In the data rows, 128 means zero.
Here is a table of points, one per row:
[ 92 125  92  95 137  73 132 154 148 152 152 150 168 118  69 165 160 111
 145 122 132 123 127 159 120 110 103 102 125 115 149 168  79 141 116 223
 143 117 123 143 123 135 105 165 141 140 135 114 121 103 113 129 158 127
 125 148  77 101 115 134 104 129 127 114]
[165 140 117 136 111 119 140 116 145 111 104 138 137 156 123 114 163 149
 158 128 118 167 117 134 157 125 131  96 128  99 140 116 143 125 129 122
 116 106  38 102 118 133 160 100 116 122 121 127 127 153 123 114 147 165
 115 178 159  85  83 129 138 168 113 152]
[147 165 130 211 120 179 106 135  73 172 145 115 141 122 136 144 120 110
 117 135 132 165 136 103 121 142  99  85 144  98 129 155 141 138 151 155
  89 135 115 101 106 153 153 140 138 130 130 118 119 119  92 122 159 133
 147  96 136 126 154 133 125 128 134 122]
[133 156 176 113 123 106 176 131 104 116 109 116 141 109 121 156 105 126
 136 127 104 139 120 147 124 134 153 148 117 135 134 120 105 106  99 132
 162 127  90 113 109 144 132 124 147 149 161 130 148 138 114  77 139 141
 103 102 165 149 118 133 140  55 145  80]
[150 155 118  92 179 123 134 143 167 186 174 144 124 135 100 189 134 114
 139 110 155 141 157 161 121 118  84 150 153 164  97 136 115 145 181  72
 122 122  95 137 137 130 134 138 124 128 160 136 158 130 118  97  94 147
 137 132 124 160 137 165 151 155 121 149]
[153 153 136 154 166 134 131 127 135 126 117 119 148 129 183 136 152 150
 118  82 123 124 145 123 142 120 102 165 142 170 160 104 102 149 121 138
 121 126 139 144 131 114 119 165 159  99 108 106 179 144 103 132 140 120
 112 145 131 121 120  34 125 140 140 131]
[100 174 138 127 139 101 137 112 113 123 123  92  59 108 127 124 182 117
 112 128 151 121 153  85 132 164  96 140 119  99 128 112 130  93 136 109
 139 128 134 130 175 126  94 149  92 148 118 108  90 138 113 138 149 120
 124 112 139 102 100 139 119 109  80 130]
[137 125 130 146 149 125 128 143 127  94 121 127 173  85 171 122  52 113
 136 103 144 113 124 123 117 121 119 145 124  55 142  99  88 120 158 123
 133 128 115 119 147 130 124 113 137 178 123 147 111 116 133 133 104 121
 149 145 123 111 123 136 111 116 119 180]
[158 134 195 125 119 124 116 122 136 143 129 113 114 125 127 110 110 123
 174 131 127 120 143 142 155 105 112 109  73 107 179 123 144 116 128 160
 105 139 141 211 121 114 130 118 129 145 144 134 130 146 133 144 100 136
  97 122 118 127 192 137 136 148 109 109]
[136 111 101  99 119 120 158 118 131 149  77 128 159 114 152 137  98 131
 103 135 149 150 133 114 150 159 110 141 142 129 119 118 196 122 106 143
 123  60 141 117 123 155  99 145 121 108 102  98 145 137 144 112 114 130
 106 123  86 114 164 171 124 110 119 137]
[ 89 107 147 137 106 133 138 122 163 112 162 133 147 161 152 161 102 155
 108 104 113 142 170 102 103 104 137 130 140  97 104 145 141 103 114 130
 188 149 146 143 162 127 133  82 139 120 139 116 138 167 108 146 188 168
 126 124 119 113 147 140 122 150 130 144]
[120 161 104 129 114 143  93 104 154 135 120 130 129 100 107  84 152 128
  68 101  89 124 108 164 102  92 129 130 153 126 124  99 165 127 131 131
 179 131  90 141 138 113 126 123 129 107 124 139  94  66 117 130  97 131
 119 133 151 138 186 114 112 119 125 103]
[ 98 139 158 145 147 129  94 105 134 132 146 127 160 170 169 140 162 132
 105 101 135  95 123 131 134 129 174  97  89 126 134 152 132  97 124 120
 119  75 152  90 101 114 104 128 106 118 167 138 139  82 115 113 118  86
 111 134 154 173 120 145 153 156 111 145]
[151 139 128 143  81 105 157 146 140 151 111 131 181 129 149 136 189 121
 145 144 142 119 112 182 137 139 142 121 113 147 133  88 138 124 127  95
 117 156 189 104 131 130 143 117 122 120 128 161  98 127  99 151 131 178
 181 107 122 137 135 116 132 124 143 150]
[116 102 137 116 123 171  96 144  92 128 114 149 118 124 145 152 122 106
 158 158 141 134 119 144 138 142 124 129 105 144  94  97 135 140 118 114
 186 129  88 155 126 116 128 129 156 114 113 124 126  89 135 210 175 104
 112 157 119 147 117 137 161 101  89 149]
[168 159 113 120 163 118 150 154 116 147 123 160 137 157 144 109 122 148
 130 141 151 112  68  76 126  95 150  81 129 150  54 131 120  92 128 136
 125 145 140 155 128  84 117 126 143 142 114 147 122 147 119 130 131 118
 114 130 145  97 147 134 116 102 138 131]
[ 98 134 103 119 144 145  99 127 146 163  73 128 118 163 108 103  46 133
 123 161 122 127 125 144 129 131 158 127 132 134 168 122  96 155 132  97
 127 136 161 136 114 101 128 153 126  94 136 126 108 120  76  99 142 157
 132 111 145 114  99 128 135 144  94 116]
[ 92 127 104 116 162 147 146 121 107  92 123 145  99 108 161 138 130 114
 150 155  87 167  94 110 131 108 129 137 142  92 132 145 148 117  98 138
 102 139 127 126 161 108 112 125 118 107 182 123 134 129 131 147  87 139
 183 144  96 141 121 119 183 124 148 106]
[113 134 157 159 169 103 117 176 110  84 154 121 136 177 108 116 120 120
 114 161 170 153 134 149 155 119 141 153 154 150 148 124 158 144  88 134
 162 139 127 114 145 140 126 186 135 144  99 145  99 155 161 128 109 126
 147 134 157 145 144 157 107 161 151 122]
[134  93  89 117 126 144 138 131 147 116 158 140 133 126 154 149 142 120
 117 144 148  82 153  96 120 117 142 145 123 121 185 160 165 171 131 116
 118 158 108 119 127 146 107 102 147 129 105 178 121 130 142 134 119 139
  94 110 138 128 112 127 156  79  95  75]
[147 136 124 122  92  98 131 134 115 117 138 104 128 105 116 143  94 102
 121 130 150 131 159 110 101 146 126  67 108 129 103 131 136 184 104 106
 125 128 137 152 148 125 105 124 108  77 160 155 142 104 161 110 120 120
 130 152 163 111 121  93 113 144 167 138]
[163 120 141 121 128 144 164 115  95 111 110 143 142 133 118 138 118 180
  94  98  82 121 123 145 154 146  66 102 138 135 139 178  96 100 135 124
 125 153 164 132 118 147 157 141  97 101 131 148  77 138 194 159 133 119
 130 121 154 124 118 126 145 110  96 148]
[129 112 157  90 111 149 100 117 125  89 115 149 119 122  93  91 145 113
  68 134 134 156 131  88 101 156 120 155 116 180 120 105  95 127 129 166
  77 107 122 111 121 143  94 118 154 157 144 163 158 121 129 140 122 174
 154 113 122 124 123 151 126 153 124 133]
[135 131 121 137 100 109 145  93 165 143  56 142 113 193 115 139 112 115
 138 110 122 144 159 112 139 139 130 149 126 115 107 130 134 149 152 139
 132 143 115 118 140 131 122 108 142 166 131 132 124 113 154 154 116  49
 170 114 108 148 116 107 122 142 146  74]
[ 98 144 160 150 121 126  97  87 123 115 108 138 123  98 120 149 152 123
 150 125 124 112  87 139 172 127 131 121 144 133 122 173  96 174 172 125
 142 126 160 124 131 121 130 111 101 104  64 149 181 156 131  99 136 147
 141 164 120 119 146 167 104 115 146 116]
[117 118 147 129 116 125 147 153 172 122 156  98 128  98 104 118 131 112
  81 154 137 133  64 124 141 150 124 164 161 110 127 147 135 138 146 114
  82 120 142 163 107 124 119  96 138 119 142  84 119 125 115 158 135  92
  93 129 150 141  89 143 128 155 172 122]
[ 87 126 122 124  87 126  98 135 165 156 152 126 147  94 159  85 114 112
 153 144 102 139 172 112 121 168 138 144 146 180 112 150 107  79  93 154
  93 152 110 118 157 131 143 127 110 134  79 119 128 127 132 117  86 115
 121 127 143 151  90 143 119 139 125 128]
[166  86 139  93 183 129 104 107 135 127 118  98 115 103 132  93 149 118
 103 127 137 140 134 123 148 108 122 105  89 103 105 137 138 143 107 114
 152 197 147  94 114 117 161 130 150 132 122 106 130 133 127  85 137 117
 127 115  86 149 112 122 118 111 135 151]
[112 104 109 143 101 145 124 113 112 127 145 106  95 201 169 114 120  75
 111 136 122 115 117 173 107 119 102 136 137 135 114 111 123 108 148 134
 109 156 121 131  73 138  94 129  71 153 127 113 131 143 157 111 129 150
 114 157 114 113 120 109 119 101 149 137]
[165 114  72 126  97 160 136 148 113 131 116  76  94 115 119 147 154 151
 147 140 109 146 148 131  99 102 182 120 130 122 146 118  69 123 130 127
 131 127 136 108 131 128  92 126 157 112 136 111 133 168 149 145 114 107
 110 141 120 155 143 167  90 148 114 138]
[103 130  75  92 100 126 130  95 113 103 178 141 110 117 116 106 102 145
 139  88 153 127  82 141 141 124 126  96 122 119 122  85 132 146 125 143
 127 126 143 127 132 168 145 142 126 151 119 107 168 163 115 130 138 111
 133  75 162 164 121 118 146 147 115 122]
[127 147 106 120 121 113 150 155  64 131 115 121 129 107  98  92 126 111
 160 107  96  86 144  93 122 105 125 166 112 153 154 178 157 111 135  91
 178 118 125 114  79 129 136 112 120 149 122 137 136 141 105 149 138 124
 126 134 109 119 140 111 142 174 161 160]
[118 109 156 174 174 109 162 125 129 130 129 162 116 102 144 102 151 180
 155 164 105 101 141 137  89 156 145 110 143 150 101  94 145 164 143 133
 147 112 136 167  83 170 138 113 132 122 158 140  95 135 115  85 124 108
 138 139  97 126 133 110 116 135  95 125]
[143 120 171 136 126 157 135 141 155 147 174 132 118 142  75 110 121 113
 146 149 143 117 124 102 113  81 150 159 136 113 140  88 105 106 100 117
 105  73 132  86 138 128 164 114  65  79  99 113 126 107 172 129 141 110
 150 106 106 127 145  71 136  86 115 137]
[148  55 145 127 116 128 102 111 102 143 145 117 106 123 123 147 115 158
 155 120 108 124 101 143 113 128 118 135 144 148 118 153 149 130 130 115
 119  81 138 103 194  90 131 151 138 182 128 130 115 105 123 131 116 155
  98 103 113 105  94 115 108 150 149  99]
[102 123  88 127 137 124  96 149 137  82 120 151 106 140  99 149 141 179
 135 111 151  99 161 148 132 176 169 148 110 125 126 118 151  98 143 117
  89 143 120 162 118 105 200 136 170 128 136  87 138  91 142 119 123 124
 138 130 139 103 165 128 123  79 167 135]
These points spread out most along one direction. How far along it is each point below, from 0 to 99? 50 is the average, and the first point above lies past it. One standard deviation of the points above along it is 16.
[103 130  75  92 100 126 130  95 113 103 178 141 110 117 116 106 102 145
 139  88 153 127  82 141 141 124 126  96 122 119 122  85 132 146 125 143
 127 126 143 127 132 168 145 142 126 151 119 107 168 163 115 130 138 111
 133  75 162 164 121 118 146 147 115 122] 62
[143 120 171 136 126 157 135 141 155 147 174 132 118 142  75 110 121 113
 146 149 143 117 124 102 113  81 150 159 136 113 140  88 105 106 100 117
 105  73 132  86 138 128 164 114  65  79  99 113 126 107 172 129 141 110
 150 106 106 127 145  71 136  86 115 137] 55
[120 161 104 129 114 143  93 104 154 135 120 130 129 100 107  84 152 128
  68 101  89 124 108 164 102  92 129 130 153 126 124  99 165 127 131 131
 179 131  90 141 138 113 126 123 129 107 124 139  94  66 117 130  97 131
 119 133 151 138 186 114 112 119 125 103] 47
[147 165 130 211 120 179 106 135  73 172 145 115 141 122 136 144 120 110
 117 135 132 165 136 103 121 142  99  85 144  98 129 155 141 138 151 155
  89 135 115 101 106 153 153 140 138 130 130 118 119 119  92 122 159 133
 147  96 136 126 154 133 125 128 134 122] 39
[165 114  72 126  97 160 136 148 113 131 116  76  94 115 119 147 154 151
 147 140 109 146 148 131  99 102 182 120 130 122 146 118  69 123 130 127
 131 127 136 108 131 128  92 126 157 112 136 111 133 168 149 145 114 107
 110 141 120 155 143 167  90 148 114 138] 58
[163 120 141 121 128 144 164 115  95 111 110 143 142 133 118 138 118 180
  94  98  82 121 123 145 154 146  66 102 138 135 139 178  96 100 135 124
 125 153 164 132 118 147 157 141  97 101 131 148  77 138 194 159 133 119
 130 121 154 124 118 126 145 110  96 148] 25
[151 139 128 143  81 105 157 146 140 151 111 131 181 129 149 136 189 121
 145 144 142 119 112 182 137 139 142 121 113 147 133  88 138 124 127  95
 117 156 189 104 131 130 143 117 122 120 128 161  98 127  99 151 131 178
 181 107 122 137 135 116 132 124 143 150] 26
[112 104 109 143 101 145 124 113 112 127 145 106  95 201 169 114 120  75
 111 136 122 115 117 173 107 119 102 136 137 135 114 111 123 108 148 134
 109 156 121 131  73 138  94 129  71 153 127 113 131 143 157 111 129 150
 114 157 114 113 120 109 119 101 149 137] 56
[ 87 126 122 124  87 126  98 135 165 156 152 126 147  94 159  85 114 112
 153 144 102 139 172 112 121 168 138 144 146 180 112 150 107  79  93 154
  93 152 110 118 157 131 143 127 110 134  79 119 128 127 132 117  86 115
 121 127 143 151  90 143 119 139 125 128] 89
[118 109 156 174 174 109 162 125 129 130 129 162 116 102 144 102 151 180
 155 164 105 101 141 137  89 156 145 110 143 150 101  94 145 164 143 133
 147 112 136 167  83 170 138 113 132 122 158 140  95 135 115  85 124 108
 138 139  97 126 133 110 116 135  95 125] 19
[166  86 139  93 183 129 104 107 135 127 118  98 115 103 132  93 149 118
 103 127 137 140 134 123 148 108 122 105  89 103 105 137 138 143 107 114
 152 197 147  94 114 117 161 130 150 132 122 106 130 133 127  85 137 117
 127 115  86 149 112 122 118 111 135 151] 39
[165 140 117 136 111 119 140 116 145 111 104 138 137 156 123 114 163 149
 158 128 118 167 117 134 157 125 131  96 128  99 140 116 143 125 129 122
 116 106  38 102 118 133 160 100 116 122 121 127 127 153 123 114 147 165
 115 178 159  85  83 129 138 168 113 152] 37
[116 102 137 116 123 171  96 144  92 128 114 149 118 124 145 152 122 106
 158 158 141 134 119 144 138 142 124 129 105 144  94  97 135 140 118 114
 186 129  88 155 126 116 128 129 156 114 113 124 126  89 135 210 175 104
 112 157 119 147 117 137 161 101  89 149] 42
[ 98 134 103 119 144 145  99 127 146 163  73 128 118 163 108 103  46 133
 123 161 122 127 125 144 129 131 158 127 132 134 168 122  96 155 132  97
 127 136 161 136 114 101 128 153 126  94 136 126 108 120  76  99 142 157
 132 111 145 114  99 128 135 144  94 116] 48
